0: array([-75, 127, -127, -81, -12, -38, 91, 29, 117, 39, 56, -109, -87, -90, 59,
       -28])
1: array([-19, 75, -30, 6, -69, -6, 22, -15, 33, 62, 20, -30, -59, -77, 6, -9])
2: array([-127, -8, -127, -127, 127, -127, 26, 127, -20, -42, -5, -127, -111, 2, 127,
       72])
3: array([-65, -85, -88, -127, 127, -127, 49, 30, 79, -77, 1, -27, 19, 8, 127,
       33])
4: array([-17, -32, -49, -70, 72, -71, 12, 6, 31, -41, -1, 0, 7, 9, 75, 20])
5: array([-39, -51, 0, 11, 14, 29, -18, -24, 17, -22, -4, 16, -8, -20, 6, -9])
6: array([53, 16, 25, 20, 3, -28, -13, -14, -43, 4, 43, 21, 60, 34, -10, 18])
7: array([94, -59, 55, 34, 17, -96, -20, -127, -104, -87, 0, 14, 127, -42, 5,
       2])
8: array([22, -14, 19, 1, 12, -14, -13, -72, -39, -39, -6, 10, 40, -9, 1, 6])
9: array([-15, 20, -14, -5, -24, 26, 5, 0, -12, -61, -15, 11, 31, 5, 15, -1])
10: array([3, 29, -16, 2, -28, 21, 15, 9, -13, -38, -10, 14, 17, 9, 10, 10])
11: array([9, 19, -5, 8, -33, 13, 9, -2, -14, -57, -11, 12, 42, -2, 17, 4])
12: array([34, 0, 6, 7, -16, -7, -8, -32, -5, -28, -12, -2, 32, -7, -7, 7])
13: array([18, -26, 0, -10, 3, -40, -19, -29, -5, -23, 15, 34, 26, -11, 23, 7])
14: array([10, -54, 18, -37, 35, -67, -8, -34, -13, -18, 12, 45, 30, -14, 22, 16])
15: array([4, -54, 10, -37, 32, -70, -10, -26, -14, -22, 20, 61, 31, -13, 32, 15])
16: array([-20, -24, 9, -15, 13, -9, 1, -17, -14, -5, -25, 3, -1, 20, -29, 3])
17: array([25, 14, -2, -5, -8, 13, 4, -16, -1, -2, -3, 2, -7, 14, -18, 15])
18: array([14, 13, -8, 2, 1, 8, -9, -10, 21, 4, -5, -14, -2, 3, -1, 20])
19: array([-20, 64, 60, 35, -43, 32, 55, -70, 48, 102, 41, -72, -26, -83, -9, -25])
20: array([-59, 127, 62, 49, -127, 41, 109, -91, 78, 127, 124, -108, -59, -127, -42,
       -78])
21: array([-10, 79, 15, 14, -73, 27, 42, -48, 24, 75, 54, -34, -18, -78, -20, -23])
22: array([-12, 79, 18, 15, -68, 28, 44, -51, 28, 76, 56, -38, -16, -79, -18, -25])
23: array([-38, 105, 51, 39, -88, 31, 75, -72, 69, 127, 73, -90, -44, -127, -24,
       -51])
24: array([41, -4, 10, 19, -44, -24, 7, -39, -23, -57, -3, 7, 74, -20, 7, -8])
25: array([0, 9, -6, -11, -5, 20, 1, -15, 1, -19, -20, 1, 5, 22, -13, 1])
26: array([-7, 30, -29, 4, -23, 19, 24, 14, -4, -69, -20, 12, 42, 17, 12, -3])
27: array([-7, 38, -32, 10, -32, 19, 28, 17, -9, -75, -15, 15, 42, 18, 13, 0])
28: array([5, 12, -6, -11, -11, 21, 9, -9, -1, -22, -20, 5, 9, 8, -5, 13])
29: array([-13, 38, -27, 4, -34, 24, 28, 21, -10, -79, -18, 17, 49, 14, 20, -3])
30: array([17, 11, 0, -9, -9, 16, -2, -23, 5, -8, -9, -3, -2, 6, -9, 10])
31: array([3, 2, 4, 4, -16, 19, -1, -16, 9, -3, -3, -19, -6, -6, -9, 9])
32: array([76, -19, 48, 3, -11, -41, 12, -51, -46, 6, 34, 7, 49, -54, -10, -22])
33: array([0, 22, -4, 14, -33, 15, 8, -18, -8, 31, -15, -19, -9, -20, 8, 6])
34: array([14, 7, -8, -4, -12, 6, -7, -10, -1, -17, 3, 12, 5, 1, 9, 11])
35: array([8, 30, -18, -2, -31, 14, 22, 13, -18, -42, -13, 9, 9, 17, 7, 7])
36: array([15, 15, -5, -9, -9, 18, 2, -14, -1, -9, -14, 7, -4, 9, -5, 10])
37: array([11, 20, -12, 3, -25, 9, -2, -15, 3, -4, 4, 10, -4, -11, -4, 3])
38: array([15, 11, -3, -9, -12, 18, 2, -14, 1, -8, -11, 0, 0, 7, -5, 12])
39: array([7, 28, -10, 1, -30, 22, 13, 8, -17, -27, -7, 14, 8, 8, 9, 15])
40: array([63, -19, 58, 56, -10, -2, 71, 47, 5, -30, -84, 29, 32, -20, 3, -71])
41: array([27, 25, 2, 10, -38, 8, 20, -2, -29, -19, -5, 15, 13, 3, 9, 23])
42: array([7, 31, 17, -9, -15, 16, 8, -17, -19, 3, -11, 5, 1, 11, 22, 9])
43: array([-24, 29, -127, -127, 127, -96, 48, 91, 112, -63, -21, -127, -27, 7, 127,
       18])
44: array([24, 21, -4, 5, -34, 17, 13, 0, -19, -13, -8, 12, 2, 4, 7, 27])
45: array([36, 3, 2, 11, -22, -10, 4, -29, -15, -35, -8, 5, 42, -10, 1, 10])
46: array([12, 20, 1, 18, -20, 15, -6, 14, -13, 0, 4, 21, 6, 23, 8, 26])
47: array([14, 5, 1, -8, -18, 18, -6, -19, -3, -8, -6, -3, 1, 8, -5, 13])
48: array([23, 25, -1, 4, -30, 17, 12, -5, -24, -13, -10, 12, 4, 5, 4, 20])
49: array([22, 22, -2, 6, -31, 5, 14, -5, -22, -18, -6, 15, 11, 3, 8, 21])
50: array([26, 20, 4, 11, -35, 2, 17, -11, -26, -16, -4, 14, 16, 0, 9, 20])
51: array([28, 20, 14, 7, -37, 4, 29, -11, -33, -25, -7, 19, 20, 1, 6, 15])
52: array([31, 16, 2, 7, -35, -9, 16, -11, -24, -19, -1, 2, 13, 3, 7, 17])
53: array([16, 12, 0, -6, -12, 14, 2, -20, -9, -5, -15, 2, -3, 10, -12, 9])
54: array([28, 16, -1, 10, -35, 6, 13, -1, -27, -22, -6, 12, 12, 0, 6, 20])
55: array([24, 19, -2, 4, -26, 12, 8, -3, -20, -15, -9, 9, 5, 1, 3, 21])
56: array([7, -7, 0, 5, -13, 29, -3, -15, -8, -8, 3, -6, -5, 7, -8, 12])
57: array([23, 10, 3, -12, -7, 16, -5, -21, -2, 2, -8, 5, -3, 9, -9, 14])
58: array([26, 16, 1, 2, -22, 12, 4, -11, -16, -10, -6, 9, 5, 4, 1, 19])
59: array([27, 16, 5, 5, -22, 10, 5, -10, -12, -8, -9, 8, 2, 1, 1, 17])
60: array([24, 15, 3, -1, -18, 10, 4, -11, -16, -10, -10, 8, 3, 4, 0, 18])
61: array([20, 28, 8, 6, -3, 4, -12, 10, -20, 22, 27, 19, 12, 40, -9, 21])
62: array([23, 16, 1, -2, -15, 12, 4, -11, -17, -7, -5, 13, 2, 2, -2, 12])
63: array([21, 29, 1, 7, -7, 3, -17, 36, -20, 35, 41, 20, 16, 43, 0, 25])
64: array([14, 23, -9, -2, -21, 17, 16, 3, -17, -25, -7, 14, 9, 8, 3, 11])
65: array([26, 17, 11, 1, -27, 8, 22, -10, -30, -18, -3, 19, 13, 0, 3, 13])
66: array([9, -5, -3, -10, -11, 18, 2, -15, -3, -11, -5, -10, 0, 5, -14, 12])
67: array([24, 9, 6, -6, -9, 15, 4, -8, -29, -4, 7, 22, 1, -1, -2, 4])
68: array([-127, 10, -127, -114, 80, -114, 20, 127, -47, -28, -22, -127, -127, 23, 116,
       94])
69: array([24, 14, 11, -9, -2, 2, -9, -10, -3, 0, 9, 17, 0, 8, -17, 11])
70: array([13, 1, 3, -14, -5, 14, 3, -3, -35, 0, 9, 20, 2, -3, -12, 0])
71: array([16, 21, -4, 29, -4, -10, -35, 25, -22, -13, 40, 41, 13, -7, -28, 5])
72: array([27, 9, 11, -19, 0, 13, 11, -3, -40, -1, 20, 30, 2, -7, -5, 0])
73: array([35, 4, 6, -18, 6, 10, 10, -8, -40, -4, 6, 29, 7, 3, -4, 0])
74: array([23, -5, 18, -11, 8, 5, 15, -26, -28, 5, -12, 4, -4, 11, -28, -2])
75: array([94, -41, 61, -39, 31, -37, 11, -25, -127, -8, 92, 62, 68, -67, -18,
       -54])
76: array([11, -63, 13, 8, 3, 2, -12, -4, -42, 0, 12, 28, 7, -8, -2, -60])
77: array([-30, -15, 44, -24, 54, 36, 36, -3, -85, 33, 36, 16, -23, -3, -43, -39])
78: array([13, 34, -16, -8, 32, 36, 36, -4, 16, 39, -1, -34, 27, 2, 30, 8])
79: array([-1, 15, 8, 19, 10, -3, -33, 29, -26, 4, 50, 32, 6, -5, -28, -3])
80: array([28, -1, 17, -21, 9, 16, 7, -4, -52, 0, 28, 32, 0, -16, -4, -13])
81: array([45, -14, 25, -6, 3, -21, -17, 9, -60, -10, 63, 42, 38, -27, -33, -18])
82: array([56, -9, 24, -1, -22, -17, 11, -12, -57, -16, 27, 27, 41, -23, 1, -2])
83: array([102, -52, 42, -18, -5, -42, -4, -29, -83, -11, 70, 53, 76, -54, -19, -38])
84: array([87, -50, 49, -28, 6, -41, -2, -22, -83, -7, 72, 43, 62, -55, -17, -38])
85: array([4, -18, 16, -9, 13, 3, 8, -27, -27, 8, -21, -4, -9, 17, -40, -12])
86: array([23, -9, 9, -10, -3, 15, -6, -18, -12, 2, 3, 13, -9, -2, -8, -10])
87: array([17, -31, 9, 0, -4, 9, -10, -5, -17, 9, 12, 25, -7, -12, 7, -44])
88: array([13, -7, -4, -5, -12, -3, -17, -21, 6, 5, 8, 12, -6, -10, -10, -4])
89: array([21, -15, -2, -1, -9, 1, -17, -24, 2, -12, -12, 4, 19, 3, -10, 5])
90: array([23, -1, 6, -6, -5, 8, -7, -30, 5, -13, -10, -3, 13, 0, -9, 7])
91: array([47, -8, 9, 17, -28, -28, 0, -41, -16, -60, -9, 4, 77, -25, 4, -5])
92: array([55, -18, 12, 28, -37, -40, 8, -30, -18, -72, -10, 1, 94, -39, 11, -6])
93: array([53, -3, 7, 30, -48, -36, 10, -32, -33, -86, -10, 9, 102, -26, 20, -4])
94: array([-31, 39, 42, 61, 13, 19, 9, 0, 25, 34, 40, -55, 28, -25, 2, -9])
95: array([5, 18, -5, 23, -5, 4, -26, 16, -7, -21, 25, 25, 20, 6, -26, 5])
96: array([-2, 29, 10, 10, -28, 16, 13, -29, 10, 24, 5, -15, -10, -29, -2, -2])
97: array([-78, 127, 73, 65, -127, 45, 127, -106, 97, 127, 127, -127, -80, -127, -49,
       -98])
98: array([-83, 127, 62, 53, -127, 56, 127, -106, 99, 127, 127, -123, -69, -127, -64,
       -101])
99: array([-13, 49, 29, 11, -40, 29, 32, -47, 37, 67, 29, -47, -24, -61, -19, -13])
100: array([5, 32, 2, 5, -26, 21, 20, -12, 2, 2, -5, -6, 0, -10, 5, 5])
101: array([18, -6, 16, 19, 39, -1, 81, 38, 50, -20, -77, -25, 12, -8, 29, -60])
102: array([14, 19, -7, -3, -18, 17, 4, -4, -7, -14, -12, 11, 0, 8, -2, 14])
103: array([-4, -20, -10, 10, -26, 27, -22, 20, 8, 9, -12, 9, -6, 20, 13, -15])
104: array([12, 19, 1, 14, -13, 5, -13, 17, -22, -2, 26, 20, 12, 21, -17, 17])
105: array([-4, 29, -7, 3, -32, 21, 21, 1, -9, -29, -4, 13, 12, 10, 15, 13])
106: array([14, 23, 0, -2, -25, 21, 13, -5, -11, -14, -7, 9, -5, 7, 8, 20])
107: array([-3, 35, 29, 4, -23, 17, 26, -32, 18, 44, 1, -31, -21, -37, 5, -6])
108: array([-82, 14, 25, -6, 75, 40, -63, -82, 10, -34, -19, 52, -53, -41, 0, 32])
109: array([49, 8, 9, 11, -43, -9, 16, -35, -33, -39, -4, 14, 24, -4, 17, 21])
110: array([39, -8, 50, -10, 20, 1, 22, -41, -42, 25, 43, 0, 21, -44, -6, -26])
111: array([31, -25, 21, 2, 10, 13, 6, -33, -29, 7, 9, 8, 5, -8, -21, -4])
112: array([9, 2, 20, -13, 16, 18, 13, -18, -13, 16, -1, -4, -14, -3, -21, -6])
113: array([-3, 15, 48, -16, 32, 38, 34, -31, -22, 49, 39, -15, -14, -36, 0, -26])
114: array([73, -36, 75, -20, 29, -18, 25, -21, -76, 15, 70, 25, 54, -67, -8, -61])
115: array([-23, -40, 16, -18, 19, 52, -7, 30, -28, 40, 38, 31, -37, -15, 15, -78])
116: array([35, -5, 7, -10, 6, -4, -1, -23, -29, -24, 12, 11, 33, -19, -6, -18])
117: array([64, -19, 11, 23, -25, -39, -6, -44, -14, -55, -7, -1, 87, -23, -3, -10])
118: array([80, -25, 20, 31, -30, -55, 0, -62, -28, -61, -5, 2, 96, -31, -1, -4])
119: array([78, -26, 22, 27, -32, -62, -1, -64, -29, -67, -4, 2, 105, -34, -2, -5])
120: array([-127, 0, -126, -99, 66, -127, 22, 127, -52, -54, -25, -127, -104, 16, 122,
       88])
121: array([31, 2, 5, -7, -8, 3, -8, -32, -1, -11, -9, 2, 18, 2, -9, 7])
122: array([-7, -62, -6, 22, -26, 8, -37, 2, 18, -6, -12, 20, 16, 6, 26, -45])
123: array([-11, -75, -14, 31, -35, 17, -44, 13, 24, -4, -14, 19, 4, 1, 33, -72])
124: array([14, -52, 4, 7, -11, 12, -20, -2, -21, 4, 14, 23, 5, -7, 13, -51])
125: array([-54, 116, 37, 40, -127, 40, 85, -70, 68, 127, 108, -78, -43, -127, -40,
       -81])
126: array([12, 9, -5, 32, -3, -16, -49, 17, -9, -17, 36, 34, 17, -10, -29, 14])
127: array([37, 10, 6, 10, -21, -7, 7, -22, -10, -50, -2, 10, 39, -4, 3, 8])
128: array([33, 1, 5, 13, -36, -13, 6, -24, -18, -55, -10, 6, 55, -13, 6, 4])
129: array([42, -1, 5, 20, -33, -18, 7, -26, -22, -58, -8, 10, 65, -13, 9, 0])
130: array([25, 8, 1, 21, -15, -9, -15, 0, -17, -25, 16, 13, 29, 0, -18, 8])
131: array([37, 5, 8, 12, -33, -14, 9, -22, -22, -45, -13, 8, 48, -9, 5, 6])
132: array([32, 2, 5, 13, -29, -4, 2, -20, -14, -29, -7, 7, 33, -5, 4, 8])
133: array([12, 3, 11, -17, -3, 19, -1, -31, 17, -7, -16, -14, 5, 3, -12, 14])
134: array([14, 9, -4, 15, -6, 0, -19, 4, -16, -10, 15, 17, 9, 0, -21, 13])
135: array([22, 5, 2, -7, -10, 5, 0, -20, -7, -4, -6, 6, 1, 2, -4, 17])
136: array([17, 13, 4, 14, -5, -2, -18, 4, -20, -8, 22, 17, 7, 4, -26, 12])
137: array([5, 14, -3, 29, -5, -5, -44, 26, -9, -11, 30, 33, 6, 1, -26, 16])
138: array([15, 6, 0, -4, -14, 10, 0, -18, -5, -5, -4, 10, -3, 3, -4, 14])
139: array([16, 5, -7, -6, -16, -3, -17, -25, 2, 1, 7, 12, -1, -8, -7, 4])
140: array([14, 7, -5, -5, -14, 10, -5, -14, -6, -7, -6, 12, -3, 6, 1, 13])
141: array([12, 6, -13, -4, 4, 12, 1, -3, 10, -4, -13, 1, -7, 14, 10, 11])
142: array([15, 15, -1, 19, -7, -4, -22, 16, -20, -3, 33, 24, 13, 14, -25, 15])
143: array([15, -1, -8, -6, -10, 0, -10, -15, -3, -13, 2, 18, 1, 0, 9, 11])
144: array([-1, -50, -12, 16, -26, 10, -33, 3, 14, -8, -7, 19, 5, 1, 27, -44])
145: array([17, -11, -9, -8, -6, -10, -20, -21, -1, -12, 10, 29, 10, -6, 16, 10])

array([19, 21, -46, -65, 25, -34, 15, 33, 19, -24, 8, -24, 2, -14, 41, 8]) 4 141
array([5, 17, -40, 1, 17, 20, 3, -10, 29, 16, -19, -34, 21, 11, 11, 29]) 18 141
array([18, 7, 5, 24, 41, 6, 86, 39, 65, -19, -83, -32, 16, -13, 38, -56]) 101 40
array([16, 9, -14, -6, -3, 20, -4, -15, 18, 2, -10, -15, 6, 5, 2, 21]) 18 38
array([-87, -127, -53, -127, 127, -127, 35, 23, 13, -82, 19, 35, 47, -7, 127,
       57]) 3 4
array([-70, -68, -70, -98, 127, -127, 11, 51, 23, -57, 17, -9, 7, 10, 102,
       48]) 3 4
array([-45, -127, -5, 111, -44, 67, -27, 127, 57, 56, -58, 46, -31, 34, 76,
       -127]) 123 122
array([17, 23, 16, -2, -11, 17, -7, 5, -7, 18, 20, 14, 5, 36, -20, 17]) 61 104
array([11, 18, 3, 28, -9, -2, -28, 25, -24, 8, 45, 27, 15, 24, -31, 14]) 142 104
array([-3, -112, 63, 120, -17, 55, 56, 103, 68, 29, -110, 21, -18, -19, 44,
       -127]) 40 101
array([-7, 17, -73, -87, 82, -42, 18, 31, 67, -26, -19, -64, -21, 9, 71, 8]) 4 43
array([-34, -111, -8, 68, -36, 60, -29, 89, 45, 44, -42, 40, -40, 22, 48,
       -124]) 123 122
array([-19, -83, -3, 61, -29, 46, -18, 74, 35, 34, -42, 31, -26, 20, 38, -99]) 123 122
array([-83, 5, 19, -10, 74, 39, -66, -76, 8, -44, -16, 50, -50, -39, -6, 35]) 108 5
array([-33, -19, 12, 6, 19, 15, 19, -24, -23, 19, -43, -26, -31, 48, -73, -19]) 85 16
array([-10, -7, 7, -4, 4, 13, 14, -26, -10, 13, -41, -18, -22, 34, -43, -2]) 85 16
array([-2, 2, 9, -14, 4, 38, -2, -33, 27, -7, -17, -19, -3, -3, -22, 9]) 133 31
array([19, 17, 9, -10, 4, -2, -17, -5, 11, 7, 7, 17, -4, 16, -25, 12]) 69 17
array([-35, 11, 11, -10, 35, 31, -49, -52, 15, -24, -17, 27, -36, -19, -10, 22]) 108 5
array([-22, -18, 13, -5, 20, 11, 17, -29, -15, 20, -52, -26, -29, 40, -62, -10]) 85 16
array([-11, -6, 0, 21, 10, -10, -13, -2, -22, 2, -12, 4, -8, 21, -43, 9]) 16 85
array([19, 3, -15, -2, 0, 9, -16, -19, 18, -1, 1, -1, 4, 2, 7, 12]) 18 141
array([13, -13, -18, -11, 1, -19, -21, -21, 3, -23, 16, 31, 9, -3, 27, 2]) 145 13
array([-30, 21, 5, 23, -26, 59, 11, -39, 19, 5, 6, -19, -25, -50, -29, -2]) 96 107
array([31, 36, -32, -15, 0, 6, 24, -7, 27, 12, -27, 10, 31, 3, 35, 26]) 141 18
array([6, 36, -87, -84, 44, -58, 34, 66, 40, -54, 12, -47, 7, -18, 74, -4]) 4 43
array([20, 25, -6, 11, -1, 6, -11, 12, -5, 5, 11, 14, 10, 21, -15, 15]) 104 134
array([-16, -15, 13, -2, 15, 12, 18, -20, -17, 17, -46, -15, -24, 36, -49, -5]) 85 16
array([-47, 45, 73, 96, 32, 24, 11, -3, 34, 82, 75, -89, 30, -40, 1, -14]) 94 19
array([32, 26, 11, -12, -11, 17, 12, -16, -36, -4, 6, 12, 7, 7, 9, -5]) 67 62
array([-18, -76, -3, 72, -27, 34, -26, 83, 28, 22, -28, 40, -19, 13, 24, -97]) 123 122
array([-30, -121, 1, 79, -39, 58, -28, 102, 53, 39, -57, 42, -42, 17, 47,
       -127]) 123 122
array([21, 36, 1, 15, -3, -2, -27, 58, -21, 56, 65, 24, 26, 67, 0, 32]) 63 61
array([-127, 16, 32, -8, 119, 49, -100, -109, 9, -58, -20, 87, -77, -62, 0,
       46]) 108 5
array([-25, -17, 13, -7, 17, 10, 19, -31, -16, 16, -51, -24, -28, 42, -61, -12]) 85 16
array([-11, -9, 11, -8, 13, 14, 9, -29, -8, 15, -39, -14, -22, 32, -49, -4]) 85 16
array([14, -19, -16, -17, -1, -15, -9, -21, 9, -14, 8, 18, 25, 0, 17, 13]) 145 143
array([-23, -28, -24, 0, -3, 23, -29, 33, 25, 32, -6, 4, -32, 38, 45, -37]) 103 144
array([13, 12, -18, 6, -3, 9, -6, -5, 18, -2, -1, -23, 6, -3, 3, 25]) 18 31
array([-127, 51, -5, 21, 60, 48, -102, -16, 127, -58, -35, 70, -63, -85, -33,
       30]) 108 5
array([21, 36, -4, 21, -3, 15, -21, 45, -10, 46, 52, 26, 14, 68, -9, 11]) 63 61
array([5, -7, 13, -9, 6, 15, 12, -27, -4, 10, -37, -14, -19, 30, -36, 3]) 85 74
array([-54, 7, -75, -67, 42, -76, 13, 68, -7, -40, -16, -78, -38, 1, 80, 43]) 4 120
array([-19, 16, 41, 17, 16, 21, 25, -42, 21, 47, -7, -52, -13, -10, -19, -10]) 107 96
array([-22, -27, 20, -5, 23, 11, 31, -39, -21, 15, -52, -27, -17, 47, -62, -8]) 85 16
array([24, 32, 17, -2, 7, 0, -15, 4, -31, 27, 46, 31, 13, 58, -19, 28]) 61 63
array([18, 37, 2, 14, -3, 8, -22, 38, -18, 37, 52, 23, 21, 63, -8, 22]) 63 61
array([-6, -2, 8, 2, 8, 7, 0, -12, -15, 13, -18, -5, -12, 34, -48, -1]) 85 16
array([4, 11, 1, -1, -13, 14, 15, -11, -22, -7, -19, 2, -8, 16, -20, 11]) 53 36
array([-5, 26, 37, 13, 9, 23, 18, -41, 29, 43, 4, -45, -8, -22, -4, -3]) 107 96
array([-4, 24, 38, 13, 9, 24, 16, -41, 30, 42, 6, -47, -6, -23, -3, -2]) 107 96
array([-16, -14, 13, -7, 17, 12, 15, -28, -14, 18, -50, -22, -26, 40, -53, -12]) 85 16
array([33, 15, -44, -93, 42, -65, -8, 47, 26, -11, 5, -27, -1, -32, 55, 4]) 4 141
array([18, 15, -6, 24, -9, -3, -25, 18, -19, -4, 35, 27, 12, 14, -28, 15]) 142 104
array([-25, -20, 23, -1, 18, 16, 17, -32, -14, 6, -56, -26, -30, 35, -56, -15]) 85 16
array([-115, 34, 13, 16, 70, 63, -83, -60, 70, -56, -25, 65, -65, -71, -16,
       30]) 108 5
array([40, 52, -59, 12, 8, 9, 13, -4, 77, 30, -15, -39, 44, 16, 47, 51]) 78 18
array([-48, 6, 8, -5, 40, 35, -48, -49, 21, -25, -9, 24, -26, -20, -10, 31]) 108 5
array([-25, 42, 83, 127, -74, 77, 121, 30, 55, -19, -113, 3, -8, -127, -41,
       -127]) 40 101
array([53, -71, 109, 127, -3, 25, 119, 88, 54, -6, -127, 13, 28, -34, 13,
       -127]) 40 101
array([-76, 29, 6, 28, 45, 33, -77, -23, 42, -42, 2, 60, -37, -48, -26, 23]) 108 5
array([10, 27, 18, 13, -15, 13, 19, -20, -1, 10, 1, -14, 5, -11, 6, 11]) 100 96
array([-23, -17, 17, 1, 20, 8, 20, -28, -24, 11, -51, -26, -30, 39, -63, -10]) 85 16
array([-16, -4, 16, -11, 16, 14, 12, -29, -12, 21, -39, -18, -25, 37, -55, -8]) 85 16
array([35, -53, 72, 88, -4, 29, 75, 51, 36, -7, -95, 3, 16, -21, 5,
       -111]) 40 101
array([12, -14, -9, -10, -3, -18, -15, -21, -4, -19, 10, 30, 12, -5, 19, 7]) 145 143
array([-28, -8, 20, 0, 19, 12, 16, -34, -20, 26, -45, -23, -17, 34, -60, -3]) 85 16
array([22, 25, 3, 2, -1, 1, -18, -2, -15, 17, 31, 20, -1, 30, -22, 15]) 61 104
array([7, 11, 19, -27, 3, 27, -1, -34, 19, 9, -18, -22, -3, 11, -5, 7]) 133 30
array([13, -2, 17, -31, 6, 30, -3, -40, 35, 5, -20, -34, 0, 8, -22, 10]) 133 30
array([-28, 22, -127, -127, 127, -99, 34, 84, 125, -56, -15, -127, -34, 2, 127,
       10]) 43 3
array([0, -8, -2, -4, -6, 17, 0, -11, 1, -8, -15, -15, -5, 13, -19, 11]) 66 56
array([21, 38, 3, 21, -6, -2, -26, 37, -23, 34, 58, 28, 20, 61, -25, 24]) 63 61
array([22, 35, 5, 23, 0, -1, -23, 32, -20, 30, 58, 26, 17, 59, -24, 24]) 63 61
array([-108, -111, -103, -127, 127, -127, 46, 56, 42, -79, 1, -37, 4, 17, 127,
       69]) 3 4
array([2, 10, -8, 11, -8, 20, -27, 32, -6, 43, 35, 25, 5, 59, 5, 5]) 63 61
array([6, -11, 20, -30, 11, 18, 9, -39, 23, 15, -31, -40, -11, 23, -36, 3]) 133 85
array([2, -7, 14, -4, 6, 14, 5, -34, -2, 11, -27, -10, -20, 19, -33, 4]) 85 74
array([-15, -13, 15, -5, 13, 12, 13, -27, -11, 13, -43, -14, -25, 33, -50, -3]) 85 16
array([-5, 3, -51, -41, 39, -43, 10, 14, 24, -45, -17, -49, 8, 3, 49, 14]) 4 141
array([10, -19, -17, -21, 3, -13, -19, -17, 0, -23, 13, 21, 3, -2, 13, 9]) 145 143
array([10, -4, 13, -24, 5, 18, 3, -34, 17, 12, -25, -26, -11, 19, -29, 4]) 133 30
array([-44, -102, -5, -65, 60, -113, -14, 16, -4, -27, 27, 94, 31, -10, 101,
       -16]) 15 14
array([21, -8, 4, -25, 15, -34, 1, 4, -7, -3, 8, 41, 41, 1, 25, 22]) 13 145
array([-23, -19, 15, -2, 16, 10, 19, -24, -20, 22, -52, -25, -30, 49, -62, -4]) 85 16
array([-108, -127, -27, -127, 127, -127, -12, 46, 27, -47, 39, 127, 52, -14, 127,
       -35]) 3 4
array([1, -48, 39, 49, -26, 53, 32, 60, 22, -1, -68, 5, 11, 17, 21, -79]) 40 101
array([-12, -85, 8, 78, -28, 47, 0, 86, 35, 27, -54, 34, -17, 20, 40,
       -116]) 123 122
array([71, -29, 99, 89, 6, 3, 106, 53, 33, -14, -117, 5, 38, -40, 0,
       -115]) 40 101
array([7, -10, -8, -10, -7, 20, -6, -13, 11, -10, -7, -18, 4, 5, -12, 17]) 66 31
array([11, -1, 11, -16, 0, 17, 0, -29, 10, 7, -22, -13, -9, 11, -22, 9]) 133 30
array([26, 37, -67, 7, 18, 25, 4, -5, 49, 21, -5, -40, 40, -1, 49, 46]) 78 18
array([-8, -49, 0, 38, -7, 44, -6, 18, 20, 28, -23, 5, -19, 22, 4, -33]) 103 144
array([-9, 11, -36, -47, 30, -22, 3, 20, 16, -9, -16, -39, -29, 9, 25, 19]) 141 18
array([16, -25, -27, -24, -3, -30, -12, -21, 6, -27, 14, 34, 32, -6, 33, 14]) 13 145
array([-17, -17, -21, 13, -14, 27, -30, 27, 21, 28, -1, 19, -18, 30, 16, -24]) 103 144
array([13, 0, -7, -8, 1, 19, -9, -18, 18, 2, -3, -14, 5, 6, -2, 21]) 18 30
array([-33, -102, -7, 78, -38, 54, -32, 101, 44, 45, -42, 33, -25, 31, 56,
       -117]) 123 122
array([20, -18, 27, 32, 61, -11, 124, 66, 81, -28, -111, -46, 19, -14, 47,
       -95]) 101 40
array([19, 22, 5, 10, -1, 6, -18, 13, -8, 20, 36, 12, 9, 41, -21, 21]) 61 104
array([-5, -28, -10, 31, -21, 39, -5, 33, 14, 22, -21, 18, -16, 10, 20, -39]) 103 144
array([5, -7, -2, -4, -6, 19, -4, -13, -2, -9, -13, -12, -6, 11, -18, 12]) 66 56
array([2, -7, -4, -4, -8, 18, -3, -12, 1, -10, -12, -14, -5, 10, -15, 12]) 66 56
array([-9, 51, 23, -1, -31, 17, 4, -35, -4, 25, -9, -7, -24, -21, 4, -3]) 96 107
array([-18, -80, -3, 69, -27, 46, -22, 88, 32, 42, -27, 38, -22, 35, 39,
       -103]) 123 122
array([14, 11, -9, 0, -1, 10, -6, -13, 13, 1, -5, -13, 2, 1, -3, 18]) 18 30
array([12, -11, 11, -28, -4, 27, -17, -31, 29, 2, -19, -32, 6, 22, -26, 7]) 133 30
array([0, -3, 4, -11, 5, 12, 4, -26, -4, 9, -28, -10, -17, 22, -33, 1]) 85 16
array([5, 11, 10, 1, 7, -6, -12, -8, -5, 10, -8, 13, -9, 22, -40, 3]) 69 17
array([20, 15, -34, -1, 7, 23, -2, -17, 35, 12, -5, -25, 25, 4, 22, 30]) 18 141
array([11, -16, -13, -8, -1, -18, -19, -17, -2, -21, 18, 35, 11, -10, 19, 10]) 145 13
array([-26, -87, -4, 66, -28, 49, -25, 76, 35, 37, -37, 35, -33, 23, 42,
       -110]) 123 122
array([5, -17, 2, -28, -1, -25, 22, -4, -15, -32, -6, 35, 35, 0, 28, 15]) 13 145
array([19, 14, -21, -5, 4, 21, -3, -20, 25, 9, -9, -17, 13, 6, 9, 22]) 18 141
array([-22, 62, 99, 22, 15, 29, 42, -44, 47, 116, 6, -95, -3, -3, 47, -12]) 19 107
array([-115, 24, -127, -127, 127, -127, 30, 127, 66, -55, -25, -127, -104, 8, 127,
       55]) 2 68
array([38, 52, -71, -4, 5, 45, 33, 7, 80, 23, -30, -63, 79, 13, 74, 45]) 78 18
array([0, 0, 9, 18, -18, 22, -27, 29, -9, -22, 14, 20, 22, 10, -25, 11]) 95 134
array([-31, -123, 1, 91, -39, 58, -16, 111, 50, 40, -63, 44, -35, 21, 55,
       -127]) 123 122
